In the data rows, the value 128 means zero.
Some points, each followed by its number:
[159  65 172  83  97 130  90 187 175  94  86  76 186 100 121 101 104 124
 154 102  51 131 110 120 136 147  99 131 172 114 220  99  94 216 147 105
 152 120  56] 0
[156 128 130 102 116 108  97 125 125 138 117 167 151  30 152  98 176  93
 134 138 168 120  71 154 213 201 133  83 104  71 154 154  90 169 169  67
 152 147 109] 1
[114 120 129 131 122 139 132 117 107 100 104 129 138 134 106 132 142 134
 130 129 128 125 130 128  97 121 112 117 104 138 110 122 134 131 121 135
 141 146 135] 2
[172 122 151 165 173 166 140 107 145 152 160  71 114 237 109  60  96 132
 229  94 138 187 192 165 108 103 157  98  90  95 197  91 183 158 134  73
 124 145 110] 3
[123 133 156 153 103 168 142 131 137 119 146 110 128 113 139 131 119 133
 154 114 152 159 126 132 140 135 143 133 152 139 144 137 115 159 134 110
 148 116 117] 4
[136 124 124 125 118 121 111 110 129 130 125 139 134  98 145 128 135 123
 123 131 149 119 113 124 152 156 125 117 120 114 134 142 113 116 138 115
 142 121 131] 5
[107 129  77 122 135  79 130 134  85  56  96 141 136  78  83  99 137 192
 119 134 141  95 148 110  55 122  97 150  95 166  57 128 159 117  98 163
 171 156 159] 6
[143 101 105 119 113  97 126 125 150 212 154 169 132 166 163 126 168 126
  48 141 114  89  86 112 163 110 102 138 141 117 137  82 142 113 121 148
  84 123 136] 7
[148 152 130 160 115 108 149 121 130 119 176 160 131 108 118 198  99 158
 163 126 151 157 138 146 144 128 170 145 123 150 107 157 125 128 135 144
 129 106 104] 8
[158 182 128 161 118 116 174 154 142 129 179 148 158  99 127 206 106 141
 155 149 115 191 134 116 151 116 156 155 136 163 124 137 133  99 144 159
 131 110  93] 9
[105 121 105 138 122 140 126 124 102 100 114 131 141 126 116 128 125 133
 130 129 133 124 123 128 102 122 128 117 107 140  92 129 140 116 102 145
 137 154 146] 10
[154 163 175 210 121 117 173 165 143 143 107  30 121 133 103  65 143  83
 181 118  41 143 150 142 100  69 171 127 222 223 118 133 128 132  97 107
 178 159 131] 11
[123 132  98  64  89 157 109 180  87  92 148 137 140 167 164  89  99 104
  99  59 127 133 118 172 101  79 176 127 139 103 119 129 109 151 146 154
 120 153 195] 12
[164 118 108 113 145 133  93 129 125 122 140  98 104 120 117 108 117 124
 149  91 124 124 144 124 117 103 105  22 131 127 138 110 125 132 141 117
 158 138 164] 13
[147 128 152 133 166 172 128 121 125 145 123 102 134 182 111  51 120 121
 161 100 110 171 176 125 110 133 165 104 109 106 157 125 154 151 145  75
 145 129 129] 14
[135 148 131 136 126 131 143 128 131 123 149 134 126 122 121 152 116 137
 131 143 136 147 131 132 130 132 136 146 127 128 121 138 131 123 124 140
 121 114 115] 15
[110 127 104 115 107 129 117 118 109  95 116 139 125 115 137 117 128 143
 115 129 143 126 138 141  99 147 120 116 108 143  99 136 129 111 122 137
 140 135 140] 16
[135 151 157 172 157 159 165 175 115  92 107  86 131 127 124 155 122 118
 166 115 108 126 133 121 118  47 186 165 234 171 155 148 218 143 150 146
  73 155 200] 17
New points follow, each followed by the numbers of its two nearest points above by angle, seen from the average point of the numbered points, nearest first.
[ 85 118 159 129 157 105 132 162 168 113 132 106  91 139  92 142  90 134
 157 166  84 167 164 132 116 116 120 136 157 145 122 158  85 116  91 118
 154 162 100] >> 11 15
[143 123 151  95 172 118 103 164 120 106 103 102 106 140  96 212 169 179
 172 102  81 103 169 122 100 142  71 131 180  89 186 130 181 168 182 139
 115 129 124] >> 0 17
[255 114 170 113 134 164  42 110 255 173 108  92 146 122 158   0  43   0
 200  39 145 137  91 169 202  66 170 136 255 105 217 135  77 187 198  10
 115 140 167] >> 0 14
[116 133 161 160 162 114 142 114 135 121  39  80 151  84 100  84 145  99
 199 141 133 117 112 119 114 121 127 106 136 141 134 190  76 123 105  73
 166 129 139] >> 11 1
[145  92 152 105 146 131  91 151 111 106 113 107 134 128 115 133 139 135
 151 115 108 114 124 120 121 156 117 106 141 121 148 133 168 173 143 136
 126 151 159] >> 0 13
[136  91 104  89 126  86 133 117 136 228 153 174 127 156 181 107 160 145
  25 135 118  45  75 112 163 123  95 136 134 121 109  82 147 112 111 162
  67 111 109] >> 7 5
[ 98 170 133 170 106 134 128 111  65 130  98  98 122  85 145 112 146 149
 158 147  87 126 149 127 147 121 133 138 142 137 119 153  69  80  93 109
 167 120  75] >> 11 5
